(in the rows, 128 means zero)
Each path below is one point turned by a fixed rotation once a step. After each direction that follows a path, write how fast that rotation turns it, in degrees per step (0 if it stays still).
Each turn is a multiple of 5 degrees from 10 to 175, or 0.
Each row of a path follows its step; steps can be skipped.
Path 1:
step 4: [138 127 133 141 131 125 124 132 136 126 136 123 120 129 136 116 136 136
 128 129 120 129 131 130 125 124 139 130 137 134 124 133 121 134 134 136
 130 114 119 127 129 123 129 114 128 116 132 129 138 131 121 133 138 126
 140 130 126 119 127 124 127 127 131 126 119 125 129 120 135 123 135 126
 135 140 130 135 126]
step 11: [118 130 112 124 126 130 123 131 123 124 123 123 128 128 136 133 124 131
 127 127 131 132 130 135 133 143 137 123 123 133 134 134 127 128 127 125
 129 117 122 136 119 127 127 116 133 129 133 125 129 127 120 126 128 130
 136 134 127 131 136 123 122 127 126 119 137 132 149 144 128 116 118 128
 135 131 132 120 126]
step 14: [129 119 122 137 123 132 130 126 128 128 123 131 121 119 126 134 127 127
 124 134 135 129 131 132 128 125 146 130 120 135 134 122 128 128 151 130
 127 120 131 130 136 126 130 118 141 117 130 127 131 124 134 120 132 115
 131 131 131 120 131 133 116 128 121 128 119 135 130 135 132 126 125 127
 134 132 129 140 124]
step 16: [130 135 129 142 130 134 120 134 127 129 137 128 136 136 127 114 134 124
 126 133 109 128 130 132 131 130 130 127 121 140 132 133 128 127 128 126
 134 114 127 130 131 123 131 123 131 117 127 135 129 140 129 128 125 122
 133 147 124 131 134 117 119 137 126 125 134 128 133 135 128 122 132 126
 132 127 129 120 133]
step 18: [139 130 133 133 127 121 124 122 130 119 124 126 125 121 134 125 133 127
 135 129 121 114 135 131 128 131 131 131 118 125 143 121 118 127 132 123
 125 118 122 133 132 125 128 123 129 118 129 127 117 123 126 117 136 138
 127 127 122 122 134 123 128 121 132 140 129 130 132 122 125 125 133 111
 131 135 124 140 123]
step 21: [135 121 126 139 120 130 125 129 124 128 127 120 126 126 128 124 137 141
 126 136 127 120 136 134 125 134 133 125 127 121 132 140 144 124 121 135
 133 122 117 130 131 131 129 118 118 128 123 126 132 131 114 123 136 130
 142 140 119 128 135 131 126 127 135 124 139 125 130 127 133 131 131 123
 139 129 126 125 126]
step 22: [136 126 124 128 121 133 124 133 130 136 131 136 129 127 137 128 134 130
 127 133 116 127 128 132 144 119 134 119 126 137 138 123 129 127 138 126
 134 120 121 124 131 121 124 122 125 114 124 124 127 130 123 130 129 117
 130 135 120 116 127 122 114 131 124 134 129 134 132 139 136 125 140 129
 132 131 124 137 123]
step 24: [126 126 131 137 126 127 126 128 124 115 132 123 126 132 125 123 134 121
 129 127 119 123 132 130 128 137 138 139 121 135 142 128 126 124 136 115
 135 115 126 141 119 127 130 121 141 122 125 132 129 133 134 118 136 140
 133 132 124 131 134 117 122 132 132 131 132 132 136 130 128 128 114 125
 133 132 133 127 125]
step 30: [136 123 134 131 119 116 121 133 130 124 131 130 128 135 130 128 122 128
 124 134 122 122 136 135 136 130 132 127 125 134 127 122 125 119 132 126
 129 116 115 134 123 133 125 112 125 126 126 131 134 126 127 120 135 137
 136 135 111 122 126 123 119 125 123 135 132 127 139 135 144 124 125 131
 134 129 131 135 128]
step 32: [125 130 121 132 118 138 121 125 120 122 124 118 134 128 125 131 148 123
 142 128 125 130 133 132 141 130 140 134 120 129 136 125 134 125 141 127
 135 131 133 130 127 125 140 122 140 123 123 124 129 137 130 127 139 125
 128 126 124 129 135 126 120 121 129 130 129 130 142 130 125 121 130 120
 125 127 127 132 129]
Directions:
[130 129 129 126 127 132 128 126 130 130 128 127 128 127 127 128 128 127
 130 127 129 125 130 129 127 130 129 131 127 126 128 128 126 126 128 129
 129 127 127 127 128 129 129 126 128 130 125 127 130 130 129 128 130 132
 127 126 127 129 128 131 127 128 129 128 127 128 126 128 127 128 129 128
 128 132 127 127 129] => 125
[129 125 127 126 129 129 126 128 125 128 127 127 127 128 130 128 126 130
 129 129 126 127 128 129 128 127 127 128 129 128 129 128 127 129 128 128
 128 128 126 127 129 123 129 129 127 130 129 130 131 130 129 129 129 127
 129 130 131 127 127 130 124 131 130 127 127 126 129 126 125 128 129 128
 128 127 127 126 126] => 60
[130 130 129 127 131 130 127 128 129 126 128 127 130 126 125 130 129 129
 127 129 128 128 129 128 133 129 128 129 127 130 127 126 127 128 126 126
 127 129 129 127 126 129 127 129 126 129 126 130 129 129 131 125 131 126
 127 129 128 124 128 126 129 127 129 130 127 130 129 129 129 128 126 129
 128 129 128 126 127] => 175
[129 128 129 128 127 129 128 127 131 128 126 127 125 129 129 130 129 127
 129 129 127 128 127 128 129 125 129 127 131 129 127 125 126 128 128 130
 128 130 127 127 128 127 126 130 125 126 128 127 128 127 127 128 128 129
 128 132 126 128 127 128 128 126 129 126 129 130 129 126 128 129 130 126
 129 129 127 130 130] => 80
[128 129 126 127 131 129 131 127 128 129 128 127 126 127 126 127 127 128
 127 128 131 129 127 130 128 128 129 126 132 126 126 127 126 129 127 127
 126 127 128 129 130 128 130 127 130 128 129 128 126 130 126 130 131 128
 125 127 128 127 130 127 126 126 129 130 128 128 128 125 129 130 129 128
 130 127 127 128 126] => 130
[129 132 128 129 128 128 129 127 129 125 127 127 129 126 129 128 128 129
 127 126 128 127 126 126 129 128 126 129 129 127 131 130 130 130 130 130
 125 126 128 129 128 127 129 128 125 127 127 130 127 126 128 127 129 128
 128 127 128 130 129 129 129 128 131 130 128 127 126 123 127 126 129 130
 127 127 128 128 130] => 135
Path 2:
step 0: [121 126 121 118 134 117 130 137 131 120 114 118 132 138 136 123 123 123
 129 129 125 124 119 122 129 115 127 137 121 130 116 135 138 124 123 128
 115 116 123 122 125 123 121 128 128 130 122 128 131 127 119 118 124 136
 128 129 134 124 134 131 120 123 137 127 125 142 143 125 131 119 127 127
 118 137 119 122 134]
step 4: [123 129 136 131 133 121 126 138 121 132 128 127 125 122 144 116 130 133
 127 132 131 135 131 124 118 137 136 126 123 130 133 132 125 136 140 125
 132 127 122 117 142 137 111 129 141 111 139 125 124 128 129 129 120 132
 123 132 130 123 137 127 126 132 122 127 126 129 127 132 129 130 133 108
 116 134 125 134 130]
step 9: [133 142 123 139 143 131 133 135 135 127 126 128 120 114 134 129 130 126
 130 127 121 125 122 123 131 133 134 131 116 119 125 134 121 132 127 114
 111 114 135 127 120 125 125 120 129 118 127 121 125 119 120 120 125 137
 124 120 125 128 129 127 127 127 129 117 125 139 136 135 125 117 128 124
 128 117 121 124 122]
step 11: [134 132 133 133 137 137 119 121 125 121 135 126 127 142 133 135 133 135
 126 137 116 128 127 124 129 125 141 132 127 114 133 131 135 130 140 130
 129 135 130 128 133 136 127 139 126 125 122 128 119 137 116 137 124 143
 114 134 124 115 125 126 134 127 134 134 123 143 128 114 130 122 130 121
 123 129 126 130 133]
step 13: [130 130 131 139 145 126 128 132 141 138 117 131 134 123 123 134 140 124
 136 130 125 126 124 132 129 126 121 119 131 122 127 128 118 132 131 129
 142 122 120 129 136 135 120 139 144 124 134 126 127 136 126 118 126 125
 127 144 129 127 141 140 123 123 134 126 137 129 122 123 131 131 135 125
 113 133 127 125 128]
step 20: [122 142 132 138 131 139 121 127 132 127 131 135 129 133 120 127 126 137
 134 130 119 139 133 128 134 133 145 121 130 111 122 125 133 124 149 134
 139 130 128 125 134 136 127 122 133 119 127 129 121 132 135 122 123 128
 136 121 118 124 130 119 129 134 126 121 131 131 130 131 131 137 141 132
 116 128 121 126 123]
step 21: [126 130 128 130 118 131 118 120 136 128 131 134 119 124 123 118 125 117
 115 122 115 122 129 126 128 125 130 127 125 125 120 130 128 133 123 123
 138 133 135 128 142 120 128 120 123 125 134 126 126 124 131 122 129 138
 124 134 136 120 130 120 123 127 139 132 121 134 126 115 136 117 138 128
 104 123 116 130 125]
step 23: [115 119 119 130 123 122 133 118 133 132 131 124 136 130 130 133 128 121
 121 121 123 129 135 126 141 130 125 128 127 129 138 134 138 138 137 128
 131 125 124 107 131 129 129 140 135 135 122 119 123 138 127 136 131 131
 132 132 129 118 132 132 128 134 131 132 139 115 123 130 113 126 141 127
 116 138 126 120 128]
step 24: [136 141 132 138 122 130 131 121 128 133 146 118 136 129 117 151 129 126
 115 132 127 120 132 135 133 128 128 139 132 132 122 131 118 122 137 124
 131 130 128 121 133 129 131 130 127 132 123 122 125 123 121 112 131 131
 132 125 142 128 137 132 128 124 131 134 129 116 123 125 122 134 117 138
 126 127 126 124 125]
step 29: [128 143 136 135 131 127 123 125 127 125 121 122 135 135 129 130 131 126
 123 138 122 121 126 132 135 131 132 126 136 140 114 120 134 119 143 129
 142 130 114 122 126 130 129 121 127 131 131 134 131 138 136 135 121 122
 128 131 134 126 134 126 130 130 137 124 137 126 130 125 125 131 130 111
 119 143 116 139 133]
Directions:
[130 127 127 127 127 128 127 129 129 129 128 127 130 130 127 127 128 127
 129 128 128 127 129 130 127 127 128 126 128 124 126 129 129 126 127 128
 127 125 131 129 130 126 125 127 128 129 132 129 130 129 130 128 127 127
 127 125 125 128 126 130 127 127 129 127 128 129 127 128 129 130 129 130
 126 130 128 125 128] => 55
[125 129 127 127 126 128 129 125 128 124 129 127 128 127 127 130 128 128
 127 128 126 126 128 128 126 130 128 127 128 128 127 127 130 128 128 129
 129 129 130 127 126 127 126 127 125 129 126 129 126 127 131 128 127 126
 130 129 130 128 130 129 126 126 128 130 128 128 126 132 127 130 129 131
 125 129 128 130 126] => 10
[130 126 128 129 132 127 127 129 129 129 127 128 129 126 127 130 129 127
 129 130 128 127 128 128 131 130 130 127 127 129 129 127 128 125 127 129
 128 129 128 125 126 126 128 128 129 130 132 125 128 129 129 129 128 129
 127 130 129 128 128 129 132 127 129 130 128 123 127 130 127 129 130 129
 130 129 127 129 127] => 70
[130 127 128 127 128 127 124 129 128 126 129 127 128 130 130 127 128 129
 126 125 130 127 127 130 127 127 128 129 127 128 130 126 130 125 126 127
 130 130 130 128 128 128 127 129 128 129 128 128 128 131 128 127 127 130
 126 130 130 130 129 129 127 128 126 127 127 129 129 127 129 129 126 127
 128 130 124 131 126] => 100
Path 3:
step 3: [116 116 132 126 123 119 125 127 128 134 122 128 136 130 136 129 130 131
 130 124 129 141 128 133 113 133 138 132 131 122 132 135 130 127 125 118
 123 114 131 133 129 136 110 139 124 127 121 136 139 133 131 130 126 119
 124 137 130 115 126 121 128 125 120 130 124 114 132 126 132 134 129 126
 121 126 117 119 126]
step 4: [139 125 128 125 126 130 133 130 138 125 126 129 138 117 132 120 131 121
 138 127 139 130 127 131 125 128 131 120 122 131 130 119 127 138 126 130
 121 123 128 132 124 127 142 134 139 122 117 136 123 125 127 125 143 125
 132 113 123 132 134 122 124 120 117 129 130 123 141 115 118 125 117 125
 122 127 123 114 124]
step 9: [130 138 132 112 127 122 127 125 124 126 121 129 133 123 123 121 126 129
 130 114 136 118 129 137 123 131 122 125 128 133 131 141 130 131 137 128
 136 120 141 131 129 128 140 124 131 119 121 132 123 136 135 126 135 126
 136 134 137 121 118 122 132 121 119 112 141 132 128 129 125 129 123 125
 134 128 118 117 124]
step 12: [134 127 125 121 138 134 126 128 138 127 117 112 135 125 133 128 135 130
 128 134 129 133 135 129 126 136 119 141 123 116 132 137 132 126 136 130
 130 127 131 136 141 130 124 128 125 106 128 126 132 133 134 130 131 127
 131 131 136 129 131 128 129 115 122 133 135 124 129 121 122 127 132 124
 119 132 142 123 114]
step 19: [102 129 123 136 127 138 126 123 124 131 121 131 121 139 132 130 129 123
 116 127 120 143 132 136 119 140 130 131 131 129 130 129 122 135 139 123
 121 129 129 135 126 132 128 131 120 118 123 141 125 128 127 134 120 125
 128 133 131 118 128 117 128 129 121 124 136 131 123 131 135 125 133 124
 126 123 136 130 119]
step 24: [127 125 127 127 134 126 126 138 142 129 129 128 118 141 129 123 129 121
 121 118 119 142 137 134 121 126 124 130 144 131 134 125 121 132 115 134
 127 129 130 129 117 132 127 131 120 113 124 142 128 129 128 131 127 137
 122 128 123 134 138 135 129 136 141 132 136 120 132 127 132 124 125 139
 132 128 135 132 130]
step 25: [132 139 123 126 125 128 124 119 124 124 118 130 132 132 124 137 131 127
 133 123 134 131 124 131 123 127 124 130 134 129 133 146 122 128 140 140
 129 133 137 128 121 125 129 121 114 126 113 131 134 138 129 128 140 117
 119 134 133 123 124 129 137 125 125 141 137 117 123 118 117 131 131 133
 131 132 129 117 130]
step 28: [126 126 129 130 145 129 118 127 134 133 116 135 120 121 135 126 124 116
 127 127 133 129 122 141 128 119 124 143 134 123 127 133 118 130 132 135
 132 124 130 130 130 147 118 140 119 121 132 126 135 131 132 121 124 124
 126 124 133 127 139 125 130 110 127 129 134 124 122 125 126 135 139 130
 130 123 127 130 125]
step 29: [127 118 124 133 126 128 136 132 144 129 122 118 131 128 130 128 134 118
 136 137 126 131 127 131 122 120 130 123 124 110 120 133 119 136 133 130
 120 129 126 134 116 116 135 126 131 119 122 134 134 130 140 124 125 126
 119 133 133 132 131 135 126 124 131 125 140 126 129 119 137 125 118 143
 126 132 130 122 138]
step 31: [136 127 142 126 126 133 119 123 132 134 131 130 131 136 127 111 115 121
 132 125 131 124 132 137 114 125 110 134 132 116 124 120 121 129 119 124
 126 134 130 130 122 120 127 125 128 129 132 132 125 127 118 129 131 138
 119 133 133 121 126 122 130 114 117 128 137 121 129 125 121 127 133 127
 139 128 126 128 132]
Directions:
[126 128 126 129 127 127 128 128 130 129 127 128 130 128 128 131 126 125
 128 130 128 128 127 129 127 126 129 127 127 128 130 128 131 128 133 128
 126 129 126 127 128 128 128 127 130 129 130 130 129 130 126 127 129 124
 128 127 127 130 128 126 128 129 127 131 128 127 128 126 126 129 126 130
 127 129 129 129 130] => 100
[130 129 127 128 128 129 127 127 129 130 130 126 126 131 126 129 127 129
 128 127 127 129 127 129 126 129 128 129 125 128 129 127 130 130 126 127
 128 126 126 129 128 130 129 129 127 130 127 126 127 125 128 126 129 129
 127 127 126 130 127 129 128 130 129 128 129 127 129 126 128 129 127 127
 124 126 124 128 129] => 110
[129 130 127 127 127 128 126 125 127 128 128 128 128 128 128 129 128 128
 128 128 127 128 127 128 128 128 128 124 127 128 129 130 130 128 125 126
 128 129 127 131 127 128 128 129 130 130 127 126 131 130 129 127 128 126
 128 128 127 127 129 131 128 127 131 126 131 132 126 128 126 125 127 131
 130 128 129 127 128] => 90
[128 130 131 127 130 127 127 126 128 127 127 127 130 128 128 126 127 131
 126 129 127 125 128 128 126 126 126 126 128 128 129 128 128 129 128 129
 129 129 128 128 126 127 127 128 127 129 129 129 127 127 127 130 127 126
 126 126 127 131 126 127 132 130 131 129 130 126 129 131 130 129 127 127
 129 130 129 127 128] => 45
[129 128 127 128 127 127 127 127 131 129 129 130 129 128 128 130 129 127
 129 126 124 130 131 128 127 127 126 125 128 128 127 128 127 127 129 132
 127 128 127 131 128 128 128 128 129 129 128 126 127 128 128 127 128 130
 125 128 130 129 127 129 128 128 128 128 128 128 129 129 129 127 131 128
 125 128 133 128 126] => 60
